In the rows, zero is written as 128.
Each path below is one point turned by a fixed rotation once a step. After each direction that follows a path, write how fast that rotation turns it, in degrees a step (0 if it stays still).
Each turn is a multiple of 5 degrees from 10 to 175, or 0.
Each row of a path follows its step; steps can be skipped.

step 0: [137 129 125 114 127 118 115 132 123 139 139 131 127 136 112 133 111 132
 131 129 132 142 130 128 119 117 119 127 132 123 133 132 119 136 126 137
 127 127 140 121 131 122]
step 1: [113 122 136 141 133 128 120 115 113 126 128 128 131 129 111 143 123 134
 126 126 140 128 130 131 124 131 123 128 132 124 128 121 125 117 113 128
 119 131 140 116 125 123]
step 2: [126 130 120 133 125 121 120 113 124 137 140 124 122 131 127 125 120 148
 139 136 133 127 132 131 123 119 108 129 125 125 135 143 131 136 126 136
 121 127 130 123 119 133]
step 3: [114 116 134 123 120 118 117 136 139 136 124 118 133 138 116 133 118 139
 124 125 139 117 128 127 124 129 120 122 127 116 124 130 130 119 116 132
 126 131 126 116 131 122]
step 4: [111 129 130 136 132 123 125 117 139 123 126 138 129 135 123 131 123 136
 137 124 127 126 128 141 134 107 116 124 134 129 134 133 117 141 122 128
 118 125 123 117 121 128]
step 5: [110 113 123 131 120 123 127 133 128 138 132 129 136 129 127 126 123 142
 128 134 138 127 116 137 120 120 116 120 115 129 121 120 136 133 120 125
 140 116 130 128 128 126]
step 6: [130 125 137 133 131 127 109 130 147 125 124 125 127 128 120 142 117 139
 128 123 127 141 130 132 135 126 120 116 133 129 126 125 127 141 127 134
 130 111 123 121 124 135]
step 7: [108 113 130 126 135 126 116 133 128 133 130 138 129 119 124 139 136 126
 127 133 140 131 124 133 127 113 124 134 121 138 130 133 123 129 127 136
 134 118 141 119 135 135]
step 8: [128 135 135 142 128 122 119 129 128 127 139 120 140 122 119 136 114 125
 130 127 122 135 131 124 135 119 105 130 118 127 122 124 130 129 124 138
 131 111 135 132 124 126]
step 9: [121 120 126 123 136 117 118 112 137 141 125 134 130 131 120 137 126 134
 119 118 139 131 142 124 132 131 126 129 118 124 134 135 126 126 131 127
 137 116 148 125 128 133]
Directions:
[126 127 128 127 127 130 132 130 130 128 132 128 128 126 127 130 128 129
 133 124 129 127 127 134 129 133 125 124 131 127 125 132 126 128 128 131
 129 129 135 130 127 129]
0
[129 129 129 132 129 127 127 127 129 124 126 124 128 127 127 129 127 127
 129 125 126 125 123 124 129 132 124 125 129 131 134 123 124 125 127 128
 128 128 127 128 126 130]
155

step 0: [125 123 124 132 130 129 120 114 130 116 134 125 127 136 140 138 123 119
 127 120 123 118 116 132 122 118 118 131 124 116 122 123 133 112 134 145
 128 137 130 136 131 117]
step 1: [125 122 122 128 129 113 120 124 133 137 132 117 130 127 123 130 139 111
 139 137 133 139 130 115 125 121 131 115 111 131 127 127 126 141 123 127
 128 124 121 117 133 121]
step 2: [147 124 124 114 139 142 144 140 119 131 132 118 129 122 124 130 124 132
 133 117 128 135 136 123 142 124 131 127 133 131 138 119 126 134 131 123
 120 125 130 124 130 141]
step 3: [135 131 136 134 127 124 129 133 128 124 142 139 121 132 139 115 123 127
 130 126 133 124 118 133 117 135 129 123 146 125 118 130 134 122 126 126
 131 148 129 131 134 146]
step 4: [120 131 132 122 118 115 125 121 127 131 119 128 126 118 125 144 129 131
 120 144 124 131 127 129 122 136 140 132 125 127 125 119 144 127 123 141
 147 129 137 121 133 124]
step 5: [128 121 118 135 123 137 119 137 117 126 139 128 143 135 131 144 139 136
 130 132 121 121 130 118 136 129 132 122 120 132 141 127 115 121 138 133
 123 120 136 131 133 119]
step 6: [134 125 124 133 105 131 116 137 134 132 124 127 123 137 116 120 118 126
 130 120 132 134 130 132 120 121 115 120 133 116 128 124 118 134 125 119
 114 129 120 120 131 135]
step 7: [122 125 137 135 145 127 149 132 129 132 123 127 120 119 128 127 110 131
 124 128 125 140 128 132 116 120 131 134 133 126 121 113 122 132 121 122
 134 131 134 135 134 116]
step 8: [124 124 133 123 129 126 136 127 126 130 137 133 134 122 138 123 143 120
 142 131 124 127 138 146 130 134 126 122 124 135 123 133 118 117 128 150
 140 128 132 138 125 131]
step 9: [135 121 124 138 117 128 116 113 124 132 122 116 142 134 122 118 130 125
 121 134 136 130 123 130 143 128 123 137 121 127 141 130 137 139 122 137
 129 134 138 124 128 141]
Directions:
[124 128 130 127 124 130 125 129 130 129 127 132 128 128 126 128 131 127
 127 127 128 130 126 133 129 125 128 130 127 129 128 123 124 131 133 124
 130 128 131 135 129 127]
40
[129 127 127 132 128 127 124 125 127 130 130 128 127 128 126 130 124 126
 130 129 127 128 127 132 133 129 124 127 131 127 128 129 130 122 129 126
 123 128 130 131 126 133]
120

step 0: [137 128 131 125 124 127 131 112 119 126 126 137 135 140 118 123 121 132
 131 130 119 129 129 131 135 121 138 138 119 136 119 127 122 126 123 122
 118 130 145 136 110 123]
step 1: [129 119 128 125 126 136 131 123 124 112 121 127 123 123 138 125 129 140
 142 122 126 128 130 118 140 126 138 133 124 138 117 136 135 127 131 113
 124 115 135 139 135 134]
step 2: [128 119 109 117 113 132 136 130 132 126 120 131 128 120 131 127 129 125
 137 135 146 115 120 127 126 132 128 121 125 128 131 134 127 139 120 120
 134 120 137 135 139 123]
step 3: [126 125 121 125 120 124 122 127 135 118 124 139 127 143 112 130 129 121
 120 125 134 123 125 132 116 122 135 128 131 120 127 132 133 123 110 117
 139 130 135 136 116 118]
step 4: [117 125 149 120 127 125 111 138 131 114 130 132 130 128 133 138 134 134
 121 122 133 132 130 129 117 130 136 133 133 126 126 132 135 121 128 116
 122 110 131 131 123 130]
step 5: [126 120 127 111 134 133 123 141 125 138 133 130 132 129 140 136 126 129
 126 127 142 127 121 136 123 128 119 120 133 142 141 131 116 133 130 118
 114 119 127 131 128 124]
step 6: [120 116 111 121 138 131 120 130 126 137 133 124 122 138 124 134 120 124
 121 126 118 135 123 136 133 115 116 133 137 130 121 127 120 129 111 117
 130 135 125 130 123 125]
step 7: [118 117 134 126 131 127 123 133 124 132 127 117 123 118 129 128 135 125
 126 134 111 138 127 140 128 131 130 136 122 117 109 120 128 122 115 127
 120 118 140 128 128 135]
step 8: [140 128 130 126 136 136 129 130 124 142 118 124 122 131 142 115 138 123
 126 127 132 122 121 135 133 133 139 126 119 127 134 127 120 121 124 130
 111 119 146 124 133 124]
step 9: [135 125 115 124 136 131 129 125 127 123 131 118 114 141 139 121 122 134
 126 117 129 122 118 120 138 128 134 143 129 120 134 135 124 133 122 123
 137 131 135 116 126 117]
Directions:
[126 126 127 129 127 131 128 127 130 133 127 130 128 122 128 128 125 124
 128 123 123 128 126 130 131 128 127 129 126 131 127 127 130 129 129 127
 129 130 130 135 129 132]
65
[125 129 126 132 129 128 129 130 129 127 130 131 130 127 127 126 125 133
 126 129 130 127 128 127 126 131 133 124 132 127 126 126 126 128 132 123
 131 130 132 131 131 126]
40
[129 128 129 126 128 128 129 129 126 122 129 123 124 124 129 129 128 131
 125 131 126 131 130 127 127 128 127 127 130 128 129 125 133 124 129 128
 130 125 131 132 127 133]
120
[132 126 126 127 121 125 130 126 133 126 129 128 129 129 130 127 128 129
 133 126 129 125 131 127 133 134 129 127 129 128 128 129 129 124 127 127
 129 130 131 126 125 130]
40

step 0: [132 131 122 131 124 130 143 138 129 129 135 124 133 132 118 117 127 117
 129 123 111 122 117 127 121 115 121 122 122 129 135 116 135 126 132 132
 140 133 124 131 137 119]
step 1: [122 124 136 120 118 128 129 118 128 127 142 124 128 135 125 120 137 121
 120 125 123 142 143 127 127 115 123 128 123 120 130 120 120 118 124 121
 133 114 129 136 130 126]
step 2: [119 134 121 110 123 132 135 136 124 126 144 137 132 134 117 132 122 124
 135 121 119 120 118 122 126 126 125 135 136 121 125 126 127 120 130 131
 131 120 118 134 118 134]
step 3: [127 124 128 129 115 134 141 132 128 131 135 137 122 117 120 120 124 115
 128 124 126 134 129 117 124 121 115 128 120 125 124 126 141 133 124 130
 141 116 128 127 142 121]
step 4: [122 120 129 110 128 128 133 116 119 125 128 138 124 131 130 123 135 115
 118 121 128 125 134 131 130 124 123 129 132 122 124 128 121 127 128 110
 130 108 123 125 121 132]
step 5: [138 132 109 123 126 134 125 135 127 123 134 139 135 127 125 136 119 126
 134 117 121 122 122 120 128 130 122 128 131 111 118 134 141 129 122 120
 135 120 124 124 127 132]
step 6: [132 109 126 129 126 129 132 135 122 119 127 136 125 124 136 126 133 120
 119 120 123 123 130 127 128 124 111 125 119 135 136 123 139 139 122 121
 135 116 138 131 130 118]
step 7: [144 130 123 121 136 124 127 126 124 126 132 134 134 145 139 133 139 114
 117 123 119 127 131 127 124 131 127 122 128 124 121 132 122 121 129 109
 126 120 120 133 126 126]
step 8: [137 125 117 128 127 127 122 146 123 126 138 131 128 127 123 143 125 132
 130 122 121 134 125 118 120 124 114 124 125 119 127 131 134 123 118 128
 123 125 143 137 118 124]
step 9: [124 120 130 125 133 135 138 138 117 133 128 136 124 144 134 131 132 112
 120 132 125 132 128 120 128 129 117 131 122 147 131 128 133 128 125 124
 124 127 130 143 135 118]
Directions:
[131 128 130 125 129 125 130 121 131 128 125 130 126 129 127 126 131 127
 123 129 130 131 129 127 126 127 130 123 131 130 127 126 127 125 128 125
 133 130 130 127 128 125]
120
[128 128 127 124 123 130 124 131 127 130 128 126 126 129 130 130 127 131
 128 131 131 124 124 124 129 128 125 127 132 128 130 128 130 127 124 128
 135 132 128 129 128 129]
120
[131 126 128 124 123 127 128 128 129 132 130 126 125 134 129 129 131 130
 131 129 127 127 132 131 126 131 130 129 126 126 124 126 126 131 127 126
 126 128 125 125 124 131]
125

step 0: [127 129 131 130 133 120 128 132 144 122 136 117 119 120 144 127 129 144
 125 125 122 109 136 126 134 107 128 117 107 130 128 123 135 133 139 128
 138 132 139 143 128 129]
step 1: [118 146 138 138 135 126 121 129 147 134 120 129 125 109 126 123 125 130
 123 122 125 148 126 139 125 128 142 118 129 133 133 129 129 125 131 120
 139 146 130 126 132 146]
step 2: [120 136 127 133 125 141 117 131 117 128 127 128 126 115 126 139 133 124
 131 132 128 126 117 118 138 140 126 138 140 133 134 126 120 133 119  99
 140 128 148 120 137 131]
step 3: [119 117 136 130 129 131 138 127 119 149 128 132 117 130 121 133 138 126
 138 122 129 111 127 118 141 135 126 120 131 133 135 128 118 139 116 131
 111 122 136 138 114 145]
step 4: [132 117 134 131 127 128 127 115 135 139 112 120 114 132 135 114 126 135
 116 111 126 129 135 129 120 127 120 137 135 119 139 109 138 123 115 140
 128 111 135 131 127 129]
step 5: [137 118 120 132 125 133 140 127 127 120 122 121 129 138 121 120 125 122
 113 125 132 130 140 123 138 139 146 131 118 113 131 110 131 123 127 121
 150 141 117 127 130 134]
step 6: [135 124 128 124 134 130 128 137 127 124 126 104 127 110 104 120 125 122
 136 131 118 115 124 116 127 121 124 121 129 127 126 124 132 124 131 120
 130 149 123 126 117 114]
step 7: [121 137 158 114 129 136 139 122 129 139 122 137 126 121 133 125 128 129
 112 138 123 121 121 132 128 124 127 112 123 131 123 132 126 122 128 124
 129 134 134 115 114 111]
step 8: [123 142 137 115 125 123 141 115 129 134 125 121 135 119 142 129 137 128
 130 121 140 126 136 126 131 135 119 140 116 134 123 139 128 124 105 127
 131 135 130 124 150 131]
step 9: [140 132 112 123 136 134 136 143 130 152 135 128 128 127 134 132 120 129
 139 131 125 128 130 122 129 134 133 125 116 127 136 121 135 152 120 142
 133 133 141 123 145 132]
Directions:
[128 125 123 126 130 128 129 129 129 127 132 126 126 128 125 129 128 126
 128 129 132 130 127 126 130 132 131 135 126 134 130 127 123 129 127 126
 130 129 126 125 131 126]
110
[128 135 128 131 134 128 133 131 127 127 130 130 126 126 132 131 126 130
 130 126 133 128 129 128 126 127 130 129 132 128 129 128 128 130 130 126
 124 129 133 128 130 129]
45

step 0: [139 116 138 126 124 132 106 129 120 136 119 134 121 105 130 130 132 137
 131 133 131 145 124 143 117 131 118 131 133 123 130 122 134 111 119 119
 136 127 133 131 123 133]
step 1: [131 128 130 127 124 130 134 122 131 136 126 127 133 123 117 125 123 138
 118 120 108 135 137 135 120 136 117 128 140 118 138 120 147 125 122 113
 129 143 142 131 122 145]
step 2: [124 129 136 140 124 119 126 116 142 128 118 128 124 115 124 128 118 129
 144 115 131 135 128 127 136 134 133 119 120 107 128 116 146 125 136 123
 133 129 137 126 133 146]
step 3: [119 118 126 133 131 130 115 124 122 142 117 139 130 123 130 135 122 133
 126 122 130 134 117 138 144 138 136 129 127 112 136 114 122 110 129 111
 127 132 140 117 121 123]
step 4: [128 121 131 129 133 135 146 128 114 127 121 121 126 124 137 134 107 129
 117 126 127 138 128 136 136 139 127 134 125 139 134 121 145 122 133 115
 123 137 142 113 122 142]
step 5: [124 108 137 126 127 119 137 126 133 125 124 133 121 117 145 136 129 132
 133 135 129 127 127 129 133 128 115 135 114 120 122 110 144 129 137 114
 138 125 121 126 116 143]
step 6: [130 115 137 121 137 118 130 121 125 146 124 143 113 119 125 125 124 140
 129 137 129 137 127 117 136 132 121 117 134 128 136 125 127 114 118 113
 136 131 132 129 108 132]
step 7: [131 133 139 121 128 132 127 141 123 129 131 116 119 126 134 103 114 140
 126 123 127 133 128 127 136 141 121 119 137 119 132 121 153 121 129 115
 132 131 134 126 118 132]
step 8: [123 129 136 122 124 128 128 117 132 127 121 137 140 110 141 119 120 143
 121 117 123 125 128 124 138 130 126 123 114 111 139 127 139 130 133 111
 146 117 129 129 133 130]
step 9: [134 125 135 121 113 138 118 112 124 143 123 139 129 104 138 129 116 132
 120 128 133 144 119 126 130 138 138 117 129 130 128 122 130 111 131 124
 120 121 129 127 121 134]
Directions:
[128 129 131 127 129 121 121 127 129 127 128 132 128 129 127 128 130 126
 128 131 126 131 128 127 129 133 131 126 124 129 125 130 129 128 125 128
 123 128 128 125 125 127]
110
[130 134 130 129 131 130 129 125 127 128 130 126 130 129 128 130 123 125
 131 128 131 128 128 127 127 125 125 124 127 130 124 128 133 125 130 126
 123 130 127 132 126 126]
140
[126 126 124 124 131 126 127 123 126 126 126 129 129 127 130 130 128 129
 126 127 127 127 128 130 121 130 130 125 131 128 126 128 129 129 131 133
 131 131 124 129 124 132]
85
[127 127 127 128 123 132 132 126 126 124 125 131 129 127 133 129 128 125
 127 124 129 130 123 129 127 126 128 130 126 130 125 129 129 127 122 127
 126 127 126 123 126 125]
70
[128 127 127 131 127 126 130 127 133 128 130 124 131 126 128 126 124 128
 126 129 125 126 131 129 126 126 130 129 125 127 127 133 132 134 129 123
 129 129 122 124 129 129]
115

step 0: [129 125 127 105 120 132 125 131 130 122 121 137 125 127 138 121 135 144
 134 124 135 118 122 129 126 133 131 139 128 124 136 118 136 130 117 147
 127 121 133 136 135 132]
step 1: [140 124 128 129 130 125 141 123 128 125 134 135 129 134 134 144 129 130
 129 136 127 114 136 117 122 125 112 134 120 122 135 128 125 143 121 140
 126 137 123 130 116 113]
step 2: [132 132 146 116 129 138 129 130 125 131 125 136 130 122 131 137 134 122
 142 117 136 117 129 123 118 127 140 117 138 132 145 136 140 129 135 132
 134 126 126 133 121 125]
step 3: [135 118 134 116 131 118 128 117 136 116 127 127 135 128 136 123 130 130
 120 128 134 110 120 131 118 124 125 129 121 131 114 130 134 118 134 133
 129 131 142 131 115 115]
step 4: [136 138 131 131 125 130 138 132 123 112 122 128 131 121 139 136 129 137
 136 138 124 117 119 122 129 125 132 115 120 135 127 114 143 135 118 131
 143 121 124 133 130 132]
step 5: [146 120 121 124 116 122 125 127 140 132 131 141 137 135 143 129 123 138
 135 121 136 123 120 123 115 138 130 123 127 122 133 134 125 128 120 144
 124 127 129 131 123 135]
step 6: [138 131 127 134 143 136 136 132 132 121 129 132 138 129 121 141 134 128
 132 126 127 130 121 117 128 123 133 129 125 131 133 137 126 140 125 137
 141 132 141 136 109 113]
step 7: [128 138 127 120 127 121 137 125 128 124 130 129 126 123 131 126 144 129
 143 119 152 125 127 131 116 127 129 118 131 128 131 129 144 121 130 130
 128 134 144 136 125 138]
step 8: [135 125 133 120 128 130 141 119 124 119 126 123 129 123 141 136 131 132
 119 117 121 129 116 127 121 134 120 126 114 134 115 122 131 133 114 137
 115 124 140 129 121 119]
step 9: [129 142 133 119 116 130 141 145 122 130 121 144 137 134 138 128 129 137
 131 135 136 128 136 123 134 123 130 122 124 130 131 132 140 136 117 140
 131 121 127 128 117 134]
Directions:
[125 129 131 129 119 124 130 127 131 128 131 131 127 129 125 122 127 127
 130 128 132 126 127 128 127 126 128 131 128 127 128 132 129 125 126 130
 127 131 128 127 129 130]
160
[130 127 134 124 128 126 126 127 131 128 131 129 129 129 130 126 126 126
 127 131 124 126 128 131 128 125 131 124 124 128 127 126 128 131 134 127
 131 130 123 127 128 130]
45
